One vector is turned by the same rotation once a tick. Each row is the vector after some number of ticks, and that number follows the row.
The counts run from 0 to 616.
[115, 126,  95, 114, 127,  82, 134,  68, 117, 123,  73, 130,  82,  88,  59,
 103,  99, 115,  89,  89,  70,  72,  87, 112,  81, 108,  90,  96, 100, 116,
  74,  81, 102,  92, 127,  76, 110, 133,  85,  87,  91,  95,  92,  97,  94,
  82, 135,  92,  69,  99,  87,  83,  70,  76,  73,  91, 113, 123,  84,  87,
  96, 100, 125,  92, 103,  75,  91, 111, 117,  80, 103,  86, 121, 125,  91,
  94] => 288
[125, 101, 113, 115, 119,  83, 121,  89, 123, 143,  87, 113,  83,  99,  72,
 105, 111, 134,  94,  76,  86, 101,  73, 117,  95, 114,  93,  97, 115, 131,
 105,  94, 123,  83,  99, 106, 106, 131, 103, 100, 101, 112,  74,  73,  84,
  71, 120,  81,  97,  78,  76,  76,  93,  84,  70, 103,  98, 130,  93,  70,
 120, 113, 104,  90,  82,  82, 106, 115, 133,  71,  78,  90, 132, 115,  81,
  76] => 190
[111, 119, 105, 106, 143,  86, 130,  69, 129, 124,  81, 132,  79,  87,  71,
 109, 107, 111,  90,  85,  77,  77,  80, 114,  82, 120,  98, 101, 102, 129,
  95, 100, 114,  88, 114,  78, 102, 134,  92,  89,  83, 100,  81,  82,  97,
  83, 124,  64,  65, 105,  96,  84,  72,  96,  72,  97, 101, 121, 100, 100,
  92, 105, 129,  89,  83,  74, 100,  98, 130,  78,  95, 103, 123, 125, 100,
  84] => 302
[107, 120, 103, 118, 114,  88, 118,  83, 123, 140,  88, 115,  79,  76,  82,
 123, 115, 108, 112,  73,  71,  97,  77, 118,  75, 132,  82, 103, 100, 112,
  74,  99, 101, 106, 114, 108, 133, 135,  99, 110, 113, 102,  96,  85,  89,
  94, 126,  85,  63,  93,  72,  76,  93,  77,  78, 118, 108, 102,  65,  89,
  85,  97, 142,  90, 101,  71, 104,  96, 123,  74,  92,  85, 123, 121,  92,
  92] => 570
[110, 131, 119, 115, 117, 100, 127,  66, 103, 138,  89,  93,  67,  88,  59,
  97, 102,  99,  90,  80,  71,  98,  63, 118,  89, 118, 109,  90, 129, 121,
  91,  81, 100, 110, 115,  99, 120, 116,  85,  87, 118, 113,  98,  87,  72,
  84, 115, 100,  60,  96,  91,  67, 109,  68,  99,  94, 101, 120,  78,  55,
 106,  99, 133, 109, 104,  91, 101, 132, 119,  86, 105,  92, 108, 116, 107,
  85] => 383
[ 93, 125, 110, 115, 103,  79, 103,  77, 121, 146,  90, 114,  90,  95,  88,
  95,  76, 106, 104,  89,  75,  99,  74, 122,  78, 104, 106, 108, 104, 128,
 102,  84, 118, 127, 125, 115, 125, 122, 112,  82, 107,  78, 103,  83,  86,
  72, 104,  72,  55,  91,  86,  68, 101,  90,  78,  86,  96, 122,  94,  70,
  97,  79, 134, 103,  74,  76, 103, 112, 126,  72,  89, 112,  92, 117,  81,
  81] => 117
[ 99, 124, 112, 113, 102,  75, 102,  82, 120, 148,  87, 119,  91,  96,  88,
  95,  70, 103, 102,  88,  77,  96,  85, 123,  83, 101, 110, 109, 106, 128,
 112,  80, 115, 129, 122, 112, 128, 128, 110,  86, 109,  83,  97,  86,  84,
  70, 106,  72,  61,  91,  83,  69,  96,  93,  76,  91,  99, 126,  95,  70,
  96,  83, 132, 100,  72,  78, 107, 111, 128,  71,  89, 111,  93, 121,  71,
  81] => 118
[104, 123, 103, 122, 130,  88, 119,  66, 122, 132,  78, 124,  78,  83,  64,
  98, 106, 100,  96,  85,  78,  81,  85, 117,  90, 123,  90, 106,  96, 121,
  89,  94, 116,  96, 121, 101, 115, 131,  92,  95, 101,  90, 100,  91,  99,
  95, 136,  83,  71, 106,  95,  90,  61,  83,  66,  91, 112, 117,  75,  95,
  83, 107, 126,  85,  91,  61, 102,  87, 136,  65, 100,  92, 105, 128, 101,
  91] => 295
[ 97, 140, 104, 109, 112,  80, 105,  71, 119, 137,  86, 112,  85,  83,  74,
 110,  72,  94, 101,  89,  69, 108,  63, 119,  84, 102, 108, 106, 101, 133,
 103,  96, 104, 116, 121, 108, 113, 120, 101,  86, 102,  93, 107,  77,  85,
  88, 108,  65,  47,  94,  91,  72, 106,  88,  85,  77, 101, 129,  90,  71,
  85,  72, 135, 104,  73,  74,  99, 107, 120,  80,  90, 114,  99, 123,  86,
  93] => 114
[119, 119, 114,  97, 116,  84, 131,  69, 108, 134,  80, 124,  95,  95,  72,
  97, 119, 134,  91,  82,  90,  95,  66, 129,  92, 100,  94, 101, 105, 141,
  88,  81, 121,  99, 109, 102,  98, 125,  86,  82,  88, 109,  88,  70,  89,
  60, 109,  89,  84,  93,  94,  54,  98,  84,  78,  88, 105, 130,  87,  70,
 109, 103, 122,  93,  82,  91, 108, 123, 139,  77,  90, 110, 121, 106,  83,
  89] => 167
[136, 144, 103, 115, 118,  82, 104,  76, 128, 133,  99, 110,  83,  71,  64,
  96,  87, 109,  87,  79,  88,  78,  84, 102,  70, 125,  80,  97, 134, 118,
 107, 100, 114, 100, 114, 108, 110, 130, 101,  91, 132, 115,  99,  98,  80,
  86, 130,  93,  69,  97,  80,  91,  95,  89,  82,  89, 117, 114,  88,  82,
  87, 104, 111,  98,  90,  68,  95, 102, 145,  72,  99, 115, 106, 120,  99,
  87] => 337
[143, 128, 104,  99, 123,  96, 115,  81, 128, 138, 102, 114,  76,  68,  68,
  93,  85, 113,  95,  86,  85,  79,  74, 111,  81, 122,  98,  81, 124, 119,
 105,  98, 120, 103, 110,  97, 114, 133, 120,  94, 136, 115, 104,  67,  90,
  88, 121,  92,  60,  96,  94,  84, 106,  88,  88,  98, 104, 115,  97,  75,
  91, 109, 119, 112,  94,  77,  83, 106, 131,  72,  90, 108, 114, 122, 101,
  70] => 342
[121, 126, 109, 112, 117,  95, 116,  90, 121, 139, 100,  89,  81,  83,  71,
  98,  99, 113,  99,  78,  68,  69,  81, 105,  72, 130,  90,  85, 135, 122,
 105,  99, 111,  96, 111,  88, 125, 137,  96,  79, 114, 123,  72,  92,  75,
  71, 120,  89,  69,  99,  82,  69, 114,  87,  94, 105, 104, 110,  94,  72,
 109, 100, 119, 107, 100,  80, 100, 121, 128,  69,  98, 110, 118, 107, 102,
  71] => 354
[101, 131, 111,  90, 113,  83, 110,  73, 114, 128,  79, 125, 101,  80,  85,
 108,  95, 104,  94,  94,  70,  89,  85, 125,  97, 104,  98,  98,  97, 143,
 112,  89, 112, 110, 115,  99, 113, 135,  94,  83,  88, 107,  80,  79,  95,
  79, 105,  70,  77,  97,  89,  57, 106,  95,  63, 100, 103, 133,  78,  74,
  98,  85, 141,  96,  81,  85, 106, 111, 140,  79,  81, 122, 100, 119,  70,
 100] => 142
[111, 128, 121, 118, 122,  89, 114,  78,  99, 146,  92, 102,  77,  99,  70,
  90,  94,  99,  93,  88,  75,  85,  94, 119,  94, 118,  94,  90, 147, 118,
 105,  66, 105, 116, 102, 114, 129, 128,  91,  84, 125, 113,  79, 104,  69,
  75, 120,  99,  76,  90,  87,  70, 103,  80,  88,  99,  96, 122,  82,  49,
 109,  98, 125, 109,  93,  87, 110, 127, 121,  72,  95, 102, 108, 115,  93,
  80] => 378
[103, 114, 111, 133, 137,  92, 103,  74, 121, 136, 100, 115,  89,  75,  68,
 110, 109, 106,  87,  83,  82, 116,  60, 109,  86, 122, 104,  87, 106, 123,
  97,  99,  98, 106,  97, 112, 118, 112,  91, 110, 102,  97,  94,  88,  86,
  93, 113,  85,  80,  97,  77,  95,  84,  83,  64,  89,  87, 110,  82,  69,
 104,  83, 139,  87,  89,  65, 107, 110, 157,  76,  81,  93, 118, 121,  97,
  96] => 526
[ 95, 123, 123, 120, 122,  89,  90,  82, 124, 144,  89, 101,  69,  92,  60,
 102,  76,  88,  89,  85,  68,  98,  75, 112,  95, 128, 103, 102, 117, 128,
 116,  94, 105, 115, 103, 119, 120, 126, 102, 101, 113,  99,  97,  83,  83,
  97, 116,  57,  67,  83,  84,  89,  88,  91,  74,  91,  92, 123, 103,  69,
  95,  88, 129,  97,  74,  73, 100, 104, 119,  84,  86, 103,  90, 132,  93,
  86] => 91
[135, 138,  99,  96, 130,  92, 132,  77, 124, 129,  87, 130,  89,  74,  85,
  95,  98, 116,  99,  86,  84,  78,  76, 122,  87, 118,  82,  82, 116, 119,
  84,  86, 116, 116, 123,  92, 114, 120, 114,  89, 132, 120, 105,  85,  95,
  89, 119, 102,  60,  88,  91,  82, 104,  81,  76, 100, 107, 118,  79,  85,
  86, 105, 130, 113, 109,  75,  92, 105, 134,  72,  89, 102, 112, 127,  98,
  87] => 17
[134, 139,  99, 102, 140,  87, 122,  73, 123, 119,  90, 128,  76,  77,  51,
 109, 100, 108,  88,  80,  84,  78,  72, 112,  75, 119,  83,  95, 110, 122,
  86,  94, 109,  91, 114,  90,  97, 133,  93,  88, 105, 118,  98,  81, 104,
 102, 124,  82,  55, 101,  89, 102,  86,  88,  83,  81, 105, 119, 100,  89,
  80,  98, 117,  85,  92,  67,  97,  98, 127,  70,  90, 106, 110, 127, 109,
  88] => 316
[115, 105, 104, 134, 112,  78, 110,  89, 123, 149, 101, 107,  84,  67,  75,
 118,  85, 115,  99,  88,  64, 118,  73, 107,  71, 116,  99,  98, 106, 110,
  90, 106, 101, 102,  95, 106, 123, 131,  99, 108, 123,  88,  98,  79,  72,
  90, 127,  88,  64,  88,  75,  68,  89,  80,  78, 104,  94, 103,  85,  73,
  94,  87, 128,  95,  78,  72,  92, 106, 135,  88,  91,  94, 137, 110,  84,
  94] => 230
[128, 120, 123, 100, 126,  96, 125,  74, 110, 128,  94, 104,  71,  80,  55,
  94, 113, 107,  97,  80,  70,  82,  62, 122,  90, 142,  88,  81, 111, 123,
  81,  90, 101, 106, 102,  96, 103, 135,  94,  92, 122, 130,  95,  68,  92,
  97, 123,  81,  60,  93,  95,  68,  96,  84,  92, 107, 106, 101,  90,  83,
  87, 103, 136, 100, 100,  81,  97, 107, 128,  81,  94, 107, 110, 110, 115,
  93] => 43
[100, 113, 118, 125, 130,  87, 116,  79, 122, 141,  83, 103,  79, 109,  67,
  77,  80, 115,  92,  95,  70,  89,  74, 116, 101, 135,  89,  97, 114, 121,
  97,  86, 122, 112, 100, 104, 103, 121, 100,  91, 113,  98,  85,  80,  73,
  73, 127,  67,  75,  74, 102,  66,  86,  89,  90,  86,  97, 118, 104,  62,
 116,  94, 122, 119,  87,  72,  93, 115, 113,  76,  93, 103, 105, 126,  95,
  82] => 74
[109, 126,  98, 129, 122,  96, 114,  77, 120, 142,  97, 104,  90,  76,  79,
 124,  98, 120,  95,  85,  79, 117,  62, 105,  73, 120,  77, 102, 106, 115,
  80, 101, 111, 106, 102, 117, 125, 118,  88, 108, 115,  96, 113,  78,  77,
  87, 113, 102,  69,  81,  74,  81,  98,  78,  90,  85,  99, 107,  84,  52,
 102,  86, 125, 112,  87,  66,  89, 120, 133,  81,  94,  99, 124, 115,  92,
  98] => 224
[116, 142, 115,  98, 142,  93, 124,  77, 120, 123,  82, 120,  94,  85,  82,
 100, 110, 114,  90,  86,  78,  72,  89, 112,  92, 140,  66,  91, 131, 132,
  96,  89, 109, 106, 106, 100, 115, 134,  95,  90, 118, 133,  79,  94,  81,
  79, 124,  87,  81,  82,  89,  63, 104,  92,  77, 107, 117, 120,  85,  79,
  95, 105, 132, 110, 101,  82, 101, 108, 131,  82,  91, 118, 113, 122,  95,
  99] => 33
[109, 124, 115, 107, 118,  73, 121,  87, 112, 131,  80, 128,  70, 119,  70,
 104,  83, 111,  87,  77,  67,  93,  82, 131,  89, 106,  98, 106, 119, 126,
  93,  70, 105, 119, 111, 100, 104, 131, 101,  87, 107, 110,  76,  96,  84,
  88, 115,  66,  63,  76,  68,  84,  93,  89,  71,  97,  94, 138,  95,  71,
 106,  93, 117,  83,  87,  89, 113, 115, 100,  90,  83,  95, 106, 130,  75,
  86] => 422
[116, 111, 118, 102,  92,  74, 116,  99, 118, 140,  86, 111,  93,  91,  80,
 112,  95, 126, 105,  83,  69,  97,  76, 118,  72, 113,  96,  95,  96, 144,
 104,  97, 123,  94, 117, 107, 121, 151, 102,  83,  90, 104,  88,  59, 101,
  71, 112,  73,  74,  87,  78,  58, 101,  90,  70, 100, 113, 120,  97,  82,
  97, 103, 121,  88,  81,  85, 104, 109, 119,  69,  81, 109, 113, 108,  83,
  77] => 463
[119, 102, 100, 120, 123,  84, 121,  95, 125, 145,  98, 118,  90,  80,  88,
 116,  82, 130, 101,  97,  65, 105,  77, 110,  75, 109,  99,  90, 104, 109,
  89,  91, 110, 108,  94, 100, 129, 132, 109, 106, 118,  86,  98,  69,  74,
  79, 118,  91,  67,  81,  81,  65,  95,  83,  84, 107,  88, 104,  93,  60,
 105,  90, 131, 107,  85,  79,  87, 120, 116,  83,  84,  95, 140, 118,  76,
  79] => 233
[131, 120, 114, 112,  97,  81, 119,  77, 111, 138,  84, 114,  83,  94,  57,
  94, 116, 127,  86,  72,  96,  95,  71, 118,  91, 106,  94,  96, 112, 131,
  92,  80, 117,  98, 117, 115, 104, 124,  99,  95, 108, 109,  99,  81,  92,
  75, 122, 105,  95,  85,  70,  82,  85,  72,  64,  91, 114, 128,  76,  68,
 111, 119, 107,  85,  93,  85, 106, 121, 146,  74,  92,  90, 110, 112,  82,
  93] => 175
[111, 129, 107, 103,  91,  75, 104,  82, 110, 137,  81, 115,  80,  73,  69,
 114,  87,  92, 105,  81,  67,  96,  82, 126,  93, 100, 112,  92,  98, 138,
 113,  93, 105, 101, 127, 108, 121, 134, 104,  90, 102, 100,  91,  75,  96,
  94, 117,  78,  62, 105,  83,  75, 108,  79,  65, 106, 110, 135,  68,  84,
  83,  94, 131,  88,  91,  84, 107, 102, 129,  68,  80, 101, 103, 121,  79,
  88] => 135
[103, 105, 112, 136, 129,  87, 114,  85, 118, 143,  90, 104,  92,  90,  74,
  96, 107, 127,  95,  83,  80, 100,  83, 107,  89, 113, 102,  80, 114, 125,
 103,  83, 111,  95, 101, 107, 130, 118,  91, 100,  88,  96,  77,  93,  80,
  63, 114,  94,  96,  93,  80,  84,  88,  80,  62,  90,  96, 125,  84,  58,
 124, 101, 119,  94,  94,  75, 112, 121, 148,  64,  81,  86, 127, 117,  86,
  81] => 514
[130, 130, 105, 106, 131,  90, 112,  77, 129, 134, 102, 106,  86,  62,  72,
  94,  83, 110,  98,  95,  72,  81,  72, 111,  85, 127,  89,  89, 114, 124,
 110, 113, 118,  99, 105,  91, 103, 132, 108,  87, 125, 109,  93,  73,  83,
  90, 124,  75,  62,  97, 103,  69, 105,  91,  93,  94,  94, 111,  93,  84,
  91,  95, 124, 115,  88,  68,  89, 102, 142,  68,  88, 124, 117, 116, 107,
  84] => 345
[ 92, 124, 120, 110, 123,  96, 121,  71, 118, 137,  74, 105,  57, 100,  63,
 111,  98,  94,  90,  73,  60, 110,  56, 131,  99, 117, 110, 103, 100, 134,
  94,  98, 102, 115, 120,  95, 105, 117,  97,  90, 102, 105,  93,  78,  87,
  92, 111,  68,  54,  86,  84,  77,  96,  76,  78,  97,  89, 124,  84,  78,
 105,  93, 132,  99,  96,  80, 100, 111, 110,  91,  94,  89, 102, 119,  97,
  88] => 411
[ 96, 126, 115, 101, 103,  80, 107,  75, 110, 130,  84, 115, 105,  89,  81,
 100, 105, 108,  93,  84,  71,  86,  82, 125,  84, 109,  95, 102,  95, 145,
 104,  88, 112, 109, 121, 103, 113, 139,  88,  78,  86, 100,  77,  90,  95,
  73, 106,  78,  77, 101,  79,  57,  99,  92,  63,  97, 103, 118,  76,  82,
 109,  81, 137,  92,  85,  84, 115, 114, 147,  71,  84, 120,  98, 110,  76,
  96] => 144
[118, 107, 114, 108, 113,  85, 134,  74, 114, 137,  86, 120,  78,  89,  67,
 102, 111, 118, 109,  83,  82,  76,  82, 114,  79, 124,  95, 107, 108, 116,
  80,  84, 115,  97, 105,  98, 119, 149,  92,  97, 102,  91,  97,  65,  87,
  72, 131,  80,  63,  96,  99,  55,  75,  90,  96, 103, 115, 108, 103,  83,
  81, 113, 138,  94,  79,  83,  94, 111, 107,  83, 106,  98, 117, 116,  92,
  79] => 600
[114, 121, 108, 112, 116,  71, 117,  87, 110, 128,  90, 124,  92,  88,  74,
 116, 111, 110, 101,  83,  68,  78, 100, 113,  74, 132,  74, 108, 117, 113,
  81,  84,  97, 105, 100, 101, 120, 152,  83, 100, 112, 109,  76, 100,  79,
  85, 130,  80,  72,  92,  74,  66,  79,  92,  75, 111, 111, 100,  85,  86,
  86,  92, 139,  83,  88,  81, 107, 107, 119,  84,  94, 107, 122, 122,  75,
 100] => 583
[110, 109, 127, 119, 119,  84, 115,  73, 110, 148,  89, 109,  67, 101,  70,
  83,  77,  95,  85,  86,  66, 100,  80, 126, 106, 111, 116,  95, 127, 121,
 114,  77, 105, 120, 106, 103, 114, 122, 105,  97, 130, 100,  89,  90,  66,
  81, 122,  77,  69,  88,  92,  64,  86,  79,  74, 111,  87, 121,  85,  68,
 106, 101, 133,  99,  85,  91, 103, 116, 123,  94,  90,  93, 111, 119,  83,
  86] => 393
[109, 128, 109, 109,  99,  64, 102,  85, 117, 141,  87, 115,  93,  87,  79,
 102,  66, 101,  99,  87,  69,  94,  89, 120,  78,  95, 110, 105, 114, 127,
 118,  85, 104, 115, 122, 100, 117, 132, 103,  85, 111,  88,  89,  95,  74,
  76, 116,  70,  62,  98,  75,  66, 101,  88,  71,  95, 102, 133,  90,  79,
  91,  82, 130,  89,  72,  82, 106, 110, 126,  82,  87, 112, 102, 120,  68,
  88] => 120
[110, 120, 107, 118, 124,  83, 130,  67, 102, 133,  81, 126,  74,  74,  64,
 122, 103,  96, 102,  92,  71,  95,  78, 117,  84, 109, 106, 100, 102, 118,
  82,  82,  95,  97, 110,  97, 125, 132,  83,  99, 101,  89, 103,  85,  91,
  95, 127,  92,  53, 109,  97,  72,  73,  79,  81,  99, 107, 112,  78,  83,
  71, 104, 142,  83,  86,  79, 101, 103, 118,  84, 102,  85, 123, 122,  93,
  94] => 273
[117, 114, 104, 102, 126,  89, 128,  85, 123, 139,  87, 134,  80,  78,  92,
 125, 112, 109, 108,  80,  75,  92,  80, 121,  89, 128,  93, 100, 103, 115,
  81,  90, 109, 110, 105, 105, 132, 138, 109, 113, 116, 106,  94,  67,  91,
  96, 119,  82,  61,  87,  82,  74,  93,  89,  75, 126, 104, 109,  88,  84,
  80, 103, 148,  98,  94,  81,  96, 102, 112,  83,  87,  89, 122, 129,  81,
  83] => 573
[102, 113, 119, 115, 119,  82, 125,  72, 114, 137,  83, 103,  70,  99,  58,
  89,  81, 104,  89,  86,  54,  97,  71, 127,  99, 111, 112,  96, 117, 119,
 107,  85,  96, 113, 112,  81,  99, 121,  92,  86, 113, 101,  75,  94,  65,
  77, 125,  75,  64,  88,  91,  58,  95,  75,  80, 103,  88, 120,  82,  74,
 117,  91, 128, 100,  93,  88,  99, 117, 116,  94,  97,  96, 119, 113,  89,
  88] => 396
[118, 121, 118, 129, 106,  90, 108,  77, 114, 140,  89, 101,  94,  77,  61,
  93, 103, 120,  88,  88,  87, 102,  71, 106,  84, 110,  96,  76, 107, 131,
  97,  84, 113,  99, 109, 121, 123, 119,  90,  95,  99,  93, 113,  80,  92,
  77, 115, 110,  90,  92,  82,  78,  83,  76,  67,  80, 116, 120,  79,  56,
 105, 102, 120,  98,  90,  75,  97, 126, 155,  69,  90,  96, 114, 112,  93,
  98] => 499
[110, 141, 118, 110, 127,  92, 121,  75, 115, 124,  90, 105,  85,  83,  76,
  98, 114, 107,  88,  82,  74,  75,  86, 114,  86, 148,  67,  93, 125, 124,
  90,  91, 105, 109, 107, 100, 113, 136,  85,  88, 115, 132,  84, 102,  77,
  84, 126,  91,  82,  87,  81,  67,  98,  91,  77, 105, 119, 111,  78,  85,
  98, 101, 131, 103, 104,  79, 107, 107, 141,  77, 100, 117, 109, 113, 106,
 102] => 35
[107, 153,  97, 103, 102,  77, 108,  76, 116, 129,  78, 110,  98,  80,  70,
 104,  77, 105,  93,  93,  62,  87,  87, 119,  93,  96,  89,  98,  97, 133,
  99,  86, 102, 107, 132, 100, 108, 123,  97,  81, 100, 104,  94,  92,  88,
  86, 115,  86,  65,  95,  80,  68, 109,  81,  69,  83, 111, 136,  67,  67,
  97,  74, 122, 108, 100,  76, 100, 113, 126,  68,  85, 113,  96, 128,  73,
 103] => 128
[108, 136, 102, 111, 103,  85, 111,  83, 117, 140,  84, 109,  73,  93,  67,
 115,  79,  97, 106,  76,  73, 102,  69, 120,  74,  98, 117,  97, 113, 125,
  94,  80, 108, 116, 126, 115, 127, 122, 105,  86, 107,  95, 109,  75,  93,
  85, 106,  82,  44,  94,  78,  86, 112,  83,  90,  81, 100, 132,  95,  63,
  88,  90, 129, 101,  89,  83, 103, 119, 102,  75,  89,  92,  98, 127,  89,
  79] => 110
[ 91, 119, 121, 108, 131,  98, 122,  70, 118, 141,  79, 116,  67, 111,  77,
 104,  94, 102,  88,  79,  67, 107,  58, 132, 103, 119, 106, 105,  98, 137,
  95,  88, 114, 125, 121, 105, 111, 120, 104,  93, 103, 104,  95,  73,  92,
  89, 103,  69,  59,  79,  87,  79,  90,  84,  75,  98,  84, 126,  89,  69,
 111,  92, 139, 106,  89,  80, 100, 113, 113,  87,  89,  93,  94, 125,  92,
  86] => 413
